(in the rows, 128 means zero)
Rows swapped in pairs by one turn or mirror: which row each one swaps with
k_170: [116 122 142 134 114 156  88 156 116 123 140 151 112 144 128 109 154 121
 105 102 113 107 120 148 144 144 148 157 145 119]
k_413: [108 110 158  90 123 129  96 134  77 153 122 110 122 105 116 150 143 137
 147 143 138 156 130 139 148 114 142 147 139 137]
k_618: [148 140 127 142 127 112 110 137 135 104 186  98 114 119 143 123 133 121
 108 107 119  88 125 134 130 123 111 105 108 115]
k_465: [134 111 153 143  99 133 133 129 133 122 169  93 123  77 114 138 108 125
 139 102 131 118 122 111 102 128 139 114 111 138]
k_714: [153 154 135 133 158 147 102 126 120 144 130 122 139 114 102 113 117 148
 130 110 115 135 117  90 169 121 117 139  91 126]
k_706: [144 105 105 133 119 125 118 124 129 125 132 162 101 134 110 137 137 117
 140 129 131 163 133 121 130 162 139 164 134 156]
k_882: [144 141 135 116 164 146  94 142 120 145 123 121 130 108 100 104 123 143
 132 109 120 133 111 102 174 115 109 128  98 124]
k_127: [130 127 138 125 112 163  95 157 118 119 140 152 108 147 136 110 149 123
 100 116 116 124 120 147 155 152 132 157 146 113]
k_513: [126 148 142 113 105 113 143 147 152 185 131 140 112 131 148 132 119  80
 119 121 116 122 135 134 119 116 133 124 138 122]
k_156: [142 116  98 137 113 126 120 127 140 121 134 165 114 131 111 132 138 114
 145 119 125 157 136 106 126 160 134 159 132 149]
k_488: [143 113 100 124 126 119 125 120 121 129 131 170 106 132 112 132 132 110
 146 128 128 158 132 121 125 155 141 165 141 155]
k_653: [152 149 108 142 133 125 112 141 140 120 175  95 114 109 135 121 119 123
 102 102 112  92 128 134 131 126 112 103 114 118]
k_724: [152 154 141 125 168 143  94 139 129 136 133 132 151 127  99 119 126 148
 126 118 123 137 113  99 162 100 105 133  96 138]
k_644: [136 172 142 102 109  97 130 173 145 140 143 129 150 120 119 161 144 122
 127 133 149 108 109 140 133 158  99 122 154 132]
k_372: [121 126 133 101 132  82 102  80 120 114 130 140 128 137 155 140 149 152
 113 116 122 119 122 118 121 113  97 112 131 148]
k_446: [121 138 159 139 104 127 129 118 101 142 123 157 108 106 117 113 134 141
 119 126 144 124 159 113 130  84 118 154 177 154]
k_524: [164 141 132 112 117 160 109 149 108 133 149  87 116 106 140 124 136 119
 129  84 159 116 133 149 123  92 133 143 140 142]
k_25: [156 133 126 145 122 128 114 138 140 118 183  99 115 121 140 116 120 132
  98 102 111 103 129 138 124 120  95 106 119 112]
k_543: [142 119 110 136 116 127 119 118 134 121 127 162 109 142 111 143 139 103
 153 122 123 169 140 127 126 153 138 151 133 147]
k_241: [151 141 116 139 120 118 120 135 139 124 184  97 111 119 134 111 120 128
 107 106 114 102 129 140 129 118 113  91 121 116]
k_765: [124 123 137 123 112 164  90 160 116 127 128 147 119 137 122 105 159 109
 110 112 114 119 118 146 146 147 148 163 147 120]
k_599: [117 163 140 119 107 118 145 136 159 178 125 147 124 140 149 135 120  89
 116 128 125 120 135 135 115 115 127 130 151 133]
k_376: [131 120 147 135 109 163  82 156 118 126 131 145 116 148 127 114 147 120
 101 108 120 114 116 148 149 135 148 162 145 117]
k_314: [139 114 147 142  90 139 132 134 119 118 177 100 135  82 103 132 115 118
 122 111 127 119 129 112 100 130 123 102 115 137]
k_970: [156 139 116 142 135 126 112 131 139 111 178  99 113 118 132 106 120 121
 113  98 120 107 136 141 130 133 109  98 114 112]
k_681: [139 155 139 126 163 148  97 119 123 141 122 112 146 119 102 109 132 145
 127 116 120 138 110  94 160 104 110 137  95 128]
k_740: [103 108 165  90 117 132  94 134  84 149 118 105 124 100 126 143 157 148
 144 150 138 139 130 121 138 121 139 145 142 131]
k_298: [141 167 145  99  99 105 123 171 138 137 143 136 143 120 122 159 144 127
 135 134 155 114 109 131 124 164  92 135 155 131]
k_432: [105 104 163  95 128 137  97 132  81 151 121 114 109 108 117 145 150 141
 142 159 135 144 134 126 137 126 139 148 133 145]
k_324: [107 138 161 137  93 120 122 119 107 135 128 159 105 114 114 122 134 135
 115 118 144 129 158 118 120  86 129 164 167 154]
k_193: [159 149 129 119 170 141 100 126 110 142 121 122 137 116  98 106 123 141
 136 113 114 124 108  97 161 107 106 137  99 134]
k_555: [120 129 119 110 134  82 103  82 125 113 128 134 131 137 154 127 149 144
 109 110 117 136 109 112 125 107 100 113 123 151]
k_905: [102 110 154  89 133 142  91 127  88 145 126 101 108  99 119 139 147 147
 151 148 131 144 137 126 145 111 137 147 134 136]
k_790: [122 126 130 116 137  69 115  87 128 111 112 129 110 143 151 136 142 142
 121 113 117 123 122 110 123 113  98 114 132 148]
k_673: [159 173 166 107 131 102 144 159 148 137 121 113 150 124 114 146 134 148
 105 125 135 100 135 123 137  98 103 114 139 141]
k_732: [138 166 163 107 106 105 128 172 131 129 144 135 142 105 101 152 146 127
 134 130 143 112  97 135 131 159  87 131 153 133]
k_981: [119 130 169 141  99 115 126 124 106 136 125 160 113 105 116 120 131 141
 120 121 144 129 154 116 125  82 130 169 170 144]
k_266: [156 136 132 106 121 161 111 143 116 140 145 102 105 121 136 124 134 120
 138  94 158 101 125 155 110  83 142 143 141 142]
k_945: [103 115 169  94 126 143 100 134  85 152 113 112 118 101 124 147 157 142
 145 148 139 145 129 124 139 112 140 152 140 138]
k_934: [160 142 130 104 116 147 117 150 123 133 140  90 105 109 134 142 146 119
 139  81 166 107 139 153 124  94 126 150 144 145]
k_63: [116 131 130 120 133  80 113  78 118 118 136 115 121 143 150 123 142 157
 110 111 120 135 116 123 125 115 109 106 123 143]
k_487: [120 133 133 113 145  83 110  79 128 118 120 131 121 127 160 126 144 141
 115 115 110 125 116 122 135 119  99 111 127 152]
k_830: [144 182 166 110 129  97 141 152 139 140 121 124 147 118 110 136 128 155
 103 120 140  92 127 125 131  97 116 112 128 144]
k_534: [151 110 100 127 118 115 127 124 134 124 114 167 110 144 122 135 139 117
 142 125 120 162 131 114 130 153 133 156 132 148]
k_629: [143 108  99 131 121 119 129 114 130 126 127 155 113 132 113 149 144 114
 147 122 124 168 135 117 127 156 129 163 132 143]
k_813: [138 168 144  89 110 100 135 171 132 147 143 132 158 117 113 154 150 128
 134 132 152 116 101 123 127 153  97 125 153 129]
k_59: [102 113 154  86 132 138  94 131  87 147 121 117 120  98 120 150 157 134
 151 147 134 152 128 129 142 120 145 141 122 135]
k_861: [156 170 162 104 132  98 143 142 139 146 113 118 145 112 120 139 134 145
  95 128 137  94 137 123 123  98  97 106 137 133]
k_2: [139 119 149 135  87 133 137 126 119 126 175  95 133  78 117 139 118 117
 128  99 138 115 127 114  98 133 132 109 122 117]
k_358: [140 111 156 136  93 141 133 130 114 134 167  98 128  81 119 136 107 121
 137 105 134 111 132 121  99 140 138 101 118 137]
k_603: [137 157 141 109 165 147  94 131 123 144 123 143 135 106 101 127 139 148
 139 114 121 138 107  98 177 103 112 132 108 132]
k_689: [146 172 164 113 137  90 141 151 131 151 108 123 151 117 120 153 128 151
 109 129 132 101 131 124 132  98 106 107 143 141]
k_173: [126 114 127 116 129  86 122  68 111 111 129 128 118 143 149 127 145 135
 121 102 112 127 119 111 132 121 105 121 122 134]
k_744: [153 116 154 142 100 133 136 132 113 130 169  92 128  83 113 129 112 113
 134 106 132 115 138 122 101 128 130  94 117 131]
k_564: [134 169 148 104  96 104 128 162 141 130 137 125 155 117 111 156 153 132
 114 142 150 115  94 131 125 159  98 124 151 129]
k_917: [129 122 137 131 122 154  85 152 116 120 134 144 112 147 134 111 144 111
 101 109 110 102 119 140 149 142 153 153 152 123]
k_501: [114 133 165 135 101 123 132 119 102 130 122 154 111 109 114 133 122 147
 124 127 141 118 152 111 118  77 140 156 163 154]
k_836: [138 107  94 131 114 124 125 119 130 122 139 168 108 139 118 133 138 107
 143 118 127 158 131 120 124 154 140 161 135 143]
k_760: [112 126 134 123 141  85 115  71 124 120 121 121 117 139 150 126 149 140
 114 115 115 143 113 111 131 115 104 118 120 146]
k_242: [148 143 128 115 168 141  92 130 116 141 127 133 142 122  96 114 137 143
 128 112 124 141 101  98 163 100 107 138  99 139]
k_98: [142 111 151 143 103 136 137 127 128 121 174  93 129  85 128 136 121 110
 143 102 133 120 131 110 103 136 130  98 118 131]
k_757: [112 125 154 140  94 119 126 116 109 135 122 149 111 100 121 128 139 130
 125 128 141 132 149 115 118  81 136 165 172 151]
k_111: [135 170 146 101  96 111 129 169 143 135 141 137 157 110 115 166 155 120
 121 123 149 111 111 123 124 154  98 127 147 122]
k_965: [126 162 144 117 108 123 149 145 150 173 127 141 111 135 162 128 118  91
 112 120 123 130 138 138 128 114 122 146 147 142]
k_113: [108 109 164 101 136 146 101 126  82 149 117 114 111 102 130 147 153 136
 152 151 137 144 134 133 144 126 139 150 137 143]
k_489: [135 159 149  91  97 102 126 174 136 139 138 137 147 130 121 150 157 132
 132 134 148 116 105 130 121 157  84 133 144 126]
k_590: [135 105 160 146  92 121 138 129 116 118 170 109 126  80 109 134 113 113
 136 108 127 109 115 126 107 143 124 104 120 138]
k_419: [153 166 166 113 134 103 155 149 146 157 125 129 148 108 103 137 131 159
 102 115 133 105 131 121 132 105 100 114 141 139]

k_965 swaps with k_266
k_603 swaps with k_173
k_501 swaps with k_127
k_513 swaps with k_934
k_59 swaps with k_629
k_446 swaps with k_917
k_372 swaps with k_714
k_744 swaps with k_644
k_689 swaps with k_970
k_981 swaps with k_170
k_242 swaps with k_760

